In the rows, 128 means zero.
Each row of X is roughly a mix of the hidden directions of one of 4 groups.
X (172 x 12):
[[115 113 151 160 104 139 149 170 157 102 150  96]
 [ 82 113 103 112 176 154 117 106 125 160 136 123]
 [164 154 117 131 185 117 136 129 168 112 139 108]
 [127 148 123 149 145 128 204 125 127 105 147 121]
 [139 189 152 147 116  82 113 120 148 137 126 117]
 [194 130 134 132  84 161 128 131 138 117 136 114]
 [ 76 169 124 118  91 110 143 127 107 158 117 124]
 [151 130 161 131 132 114  74 127 116 144 111 178]
 [ 70 141 128 148 114 127 167 158 126 118 102 102]
 [119 157 145 108 109 125 122 153 113 125  88  69]
 [ 85 109 139 130  82 127 128 151 137  83 153 145]
 [166 122 106  90 163 145  75 128 128 141 135 137]
 [ 91 161 127 127  96 139 140 177 143 113  92 121]
 [135 104 105 130 173 127 142 145 121 109 152  71]
 [175 155 128 158 161 107 146 104 123 142  95 109]
 [142 124 174 142 133 136 126 120 125 143 134 199]
 [ 85 121 123  94 112 144 148  97 160  96 145 153]
 [161 185 111 159 143 104 157 141 117 122 108 130]
 [150  91 148 100 159 117  87 157 120 156 137 107]
 [137 135 118  95  88 150 152 132 115  95  78 141]
 [129  86 132 163 144 100 112 105 166  95 145 112]
 [139 160 118 122 106 110 144 127 123  73  80 141]
 [133 169 111 110 114  90 114 132 111 131  95  79]
 [ 86  90 129 114 101 133 129 126  96 138 110 176]
 [124 149 123  98  83 132 155 142 120 102 118 180]
 [ 65 141 116 104 103 146 146 109 145  98 117 140]
 [139 119 106 109 120 140 148 176 127 143 176 166]
 [167  97 166 139 135 140 135 161 142 172 150 127]
 [110  93 145 134  94 159 148 124 122 110 128 185]
 [122 121 132 171 148 178 118 125  78 139 117 144]
 [101 162 128 121 137 132 136 128 155  90  77 162]
 [129  78 128 116 115 150 126 103  96  91  88 119]
 [147 124 112 145  98 128 183  92 138 121 162 106]
 [125 115  95 118 169 121 140  96  75 146 107 115]
 [177 108 134 102 118 102 113 101 162 131 165 141]
 [126  82 149 138 118 150 126 168 152  93 155 104]
 [103  97 164 135 113 160 110 111 107 177 111 131]
 [136 124 144 160 155 153 119 136 194 142 106 133]
 [ 95 151 115 133 106 135 106 144  96 106  84 165]
 [165 137 145 139 111 125 106 135 174  97 148 170]
 [ 89 103 135 143 106 163 137 125 116 140 107 182]
 [156 146 167 167 144 116 132 147  92 152 110 157]
 [132 124 166 127 170 160 179 146 146 116 119 139]
 [105 147 112  99 137 115 154 142 107 120  73  92]
 [136 158  90 148  91 156 109 130 151 151  99 156]
 [127 135 118 100 186 106 135 114 134 150  81 114]
 [104 184 142 120 126 118 152 119  88 102  97 125]
 [166 127  82 152 121 138 111 127 183 114 120 138]
 [ 74 105 115 132 130 133 112 100 167 113 156 154]
 [120 116 105 119 139 113 157 113  91 123  89 180]
 [137 176 122 136 155  94 107 107 152 143 149 166]
 [ 98 141 159 120 149 156 120 154 149 149  75 114]
 [202 146 118 114 153 103 131 119 127 135 149 124]
 [122  73 167 131  90 112 133 117 118 130 165 121]
 [106 158 122 145 134 148 160 106 129 172  83 109]
 [109 106 123 115 164 117 127 103 144 178 100 165]
 [146 170 108  83 118  96 137 113 167 112 130 143]
 [141 142 138 127  93 111  85 121 136  95 181 118]
 [119 117  98 129 165 129  90 106 135 123  89  84]
 [131 143  60 104 144 122  87 130 111 141 122 120]
 [147  85 139 105 119 108  91 155 134 141  81 122]
 [ 66  95 170 127 138 127 141 141 130 103 130 140]
 [175 125  99 117 150 151 120  91  96 151 130 100]
 [ 68 126  99 101 138 170 130 134 126 109 117 109]
 [113 113 139 121  70 109  95 153 132 136 167 147]
 [146 133  93 132 124 158 125  80 100 136 155  90]
 [ 95 115 141 106 119  98  80 118 103 100 149 100]
 [ 96  92 170 141 103 121 145 109 141 118 171 143]
 [119 120  98  69 141 146 147 151  93 127 139 153]
 [103 136 128 108  98  74 142 118 140  97 126  88]
 [158 161 149 160  96 110 120 138 161 103 162 119]
 [183 109 100 134 134 178 147 128 129 135 155 124]
 [143 107 127 121  65 108 132 111 116 104 153 162]
 [ 51 128 134 112 110 124 101 121 138 117 140 146]
 [109 124 123 133 144 138  76 116 141 164  87  93]
 [ 97 152 101 102 131 146 125 104  75 135 117  96]
 [126 134 123 128 162 177  95 150  94 156 104 144]
 [124 130 158 149 120 127 158 159 166 122  80 157]
 [ 93 121 142 129  79 129 103 134 137 162 107 169]
 [176 131 165 167 117 115 115 149 154 153 107 115]
 [149 173 123 112 142 127 116 162 122 143  70 135]
 [135  97 163 163 156 102 141 127 160 111 168 131]
 [147 148 153 179 138 125 147 160 122 151 109 166]
 [ 87 140 138 161 127 180 106 168 114 130 125 127]
 [151 144 107 149 108 118 121 133 148  85 163 175]
 [120 156 119 146 104 124  93 170 122 130 165  87]
 [153 123 165 124 125 159 148 139 118  84 139  80]
 [163 148 147 114 140  89  90 118 107 138 120  84]
 [105  99 139 144 167 105 133 104 152  76 122 113]
 [137 146 150 143  61 152 133 127 114  94 109 124]
 [172 121  84 108 107 145 104 142 116 149  95 108]
 [106 153 106 146  80 134 130 126  81 138 102 101]
 [129 150 136 122  54 124 135 113 111 111 101 143]
 [111 130 109 144 104 117 144 150 183 157 166 144]
 [108  77 179 124 126 125 109 125 131 146 100 101]
 [128 142 119 141  84 118 124  89  91 111 114  83]
 [ 94 100 111 149 140 162 143 137 109 116 139 183]
 [ 87 107 116 123 125 111  95 148 121 185 153 129]
 [127 140  95 140 181  95 159 120  98 148 130 145]
 [153 159 161 145 150 103 127 124  69 129 111 140]
 [136 112 118 123 101 146 166 130 188 147 157 142]
 [166  93 117 124 164 133 112 128 104 120 161  85]
 [123 118 100 147 128 191 158 104 132 146 133  99]
 [134 107  87 143 145 193 122 144 142 149 138 125]
 [162 112 146 127 105 105 145 154 107 144 184 146]
 [172 147  81 143 130 125 148 132 178 123 142 134]
 [137 157 136 169 137 145  81 139 156 157 157 117]
 [140 131 139  94 150  90  77 110 115 149  95 128]
 [116 118 102 103  90 129 159 108 177 120 155 110]
 [107  97 153 132 158 162  88 154 112 145 115 157]
 [ 92 128  91 128 188 128 133 138 111 157 111 121]
 [105 178  91 121 142 124 123 110  82 140 151 115]
 [102 147 145 103 121  87 100 134 158 102 103 163]
 [167 171 128 138 101 114 110  89 121 114  89 129]
 [184 103 112  96 127 141 134 128  96 130 103 161]
 [178 169 133 141 128  75 139 111 116 116 125 133]
 [110 139 168 131 163 131 169 138 111 138 176 142]
 [137 132 141 142 175 128  79 132  89 112 109 157]
 [ 86 114 158 117  95 111 133  92  93 107 131 103]
 [111 168 134 130 114  97 100  92 149 115 123 174]
 [ 89 107 118 131 146 160 164 125 133 144  80 153]
 [157 139 114  91 134 139 119 172  98 175 118 133]
 [ 99 148  87  84 101 126 122 113 165 106 120 117]
 [137  84 118 157 127 102  85 113 170 118 127 111]
 [142 189 127 137 119  86 137 140 140 150 142 162]
 [153 140 108  92 136  62 112 130 149 113 135 137]
 [168 118 135 130 167 125 105  85 125 111 126 173]
 [136  96 124 123 182 136 113 153 177 128 108 141]
 [125 150  81 154 126  99  86 130 111 141 164 145]
 [144 149 133 111  98 103 130 126 166  96  99 173]
 [102 129 147 133  77 156 146 172 162 127 137 132]
 [127 155 132 152  89 124 107 158 178 144 158 128]
 [171 183 130 124 154 102 133 129 119 124 113 165]
 [128 118 124  98 142  89 117 142 176 126 137 178]
 [163 154 101 168  82 113 147 102 146 126 129 132]
 [109 155 131 150  84 159 158 104 148 134  90 138]
 [160 154 109 131 132 117 140 127 101  94 145  69]
 [113 126 113 157 199 117 141 103 143 131 117 148]
 [180 148 124 113 137  93 109  85 110 109 110 118]
 [171 136 114 114 129  77 127  85 154 149 133 124]
 [ 99 101 145 139 104 104  79 117 168 131 105 140]
 [115 114 134 133 128 112  79 134 176 131  79 141]
 [ 96 127 150 179 129  91 143 143 117  90 110 120]
 [110 137 106 108 185 143 144 149 146 124 152 168]
 [129 118 128 118  90 144 174 117 104 112 180 145]
 [163 147 101 108 183 130  90 144 135 119 121 145]
 [100 119 173  93 100  77 118 138 137 131 118 120]
 [144  99 147 131  99 111 124 151 136 156 182 160]
 [ 84  96 126 134 129 160 132 132  87 122 114 173]
 [154 128 151 117 168 131 148 150  81 149 126  89]
 [202 114 128 146 126 104 120 159 133 138 130 116]
 [153 129 144 118 103 148  83  84 149 103 104 147]
 [128 147 130 154 141 163 140 173 142  84 158 112]
 [ 64 165 133 134  99 128 125 102 146 137 112 141]
 [ 98 124 130 129 148 141 118 107 105 183  79 121]
 [117 157 138 134 113  91  90 127 144 106 183 124]
 [108 123 126 124 128 109 126 143 152 130 181 188]
 [120  72 115 143 130 164 125  99 140 110 169 126]
 [ 86 164 148 135  83 113 108 126 160 115 147 140]
 [114 148 132  99 119 148 127 136 115 188 103  88]
 [ 98 123 102 118 116 119 168 136 179  99 143 103]
 [143 139 127 111 104 168 148 130 119 176  85 107]
 [100 112 148 127 154 114 148 133 166  86 137 172]
 [130  86 126 143 105 131 127  97 125 147 167 178]
 [190 129 136 112 178 102 116 136 123 133 147 132]
 [129 126 117 139 182 157 170 114 147  90 135 118]
 [167 154 115 128 145 125 182 104 102 121 152 105]
 [178 158 140 125 104  80 105 129 115 109 149 133]
 [ 94 129 111 109 135 157 108  75 107 154 108 103]
 [100 126 158  98 112 156 142 121  83 147  96 103]
 [179 143 127  77 136 104 122 128 159 147 146 142]
 [104 143 107 143 148 147 128 180 106  92 155 105]]
Here is one row from each group, named. Which group is each of the other rows in?
[158 164 103 129 110 101 141 112 108 118 122  72]  <45>
[156 112 179 133 168  95 140 157 125 138 143 145]  <102>
[147 156  96 170 163 118 136 112 154 101 158 122]  <69>
[111 144 118 127 119 156 149  94 108 166  79 102]  <2>

[134 124 156  79 162 119  80 144 112 143 118 148]  <102>
[112 134 137 126  94 105 138 104  83 116  77 106]  <2>
[124 122 104 114 100 101 120 116  58 115 126 111]  <45>
[107 146 126 170 121 184 146 153 107 106 129 108]  <45>
[115 147 149 107 125 123  96 182 120 113 128  80]  <45>
[166 148 106 163 135 118 108  99 145 117 158 170]  <45>
[ 91 165 114 126  79 119 135 126 159 120  95 148]  <102>
[ 60 128 119 141 124 167 138 113 159 136 133 136]  <2>
[ 72 136 119 112 102 150 133 123 147 138 120 180]  <2>
[108 158 147  91 121 124 190 104 120 116 139 140]  <102>
[123 149 129 140 166 174 176 119 123 134 163 119]  <69>
[151 120 174 169 155 136 142 128 134 155 148  90]  <69>
[152 161 124 115 112 116 102 171 127 170 116 163]  <69>
[154 160 143 134  73 128 107  92 124 114 115 100]  <2>
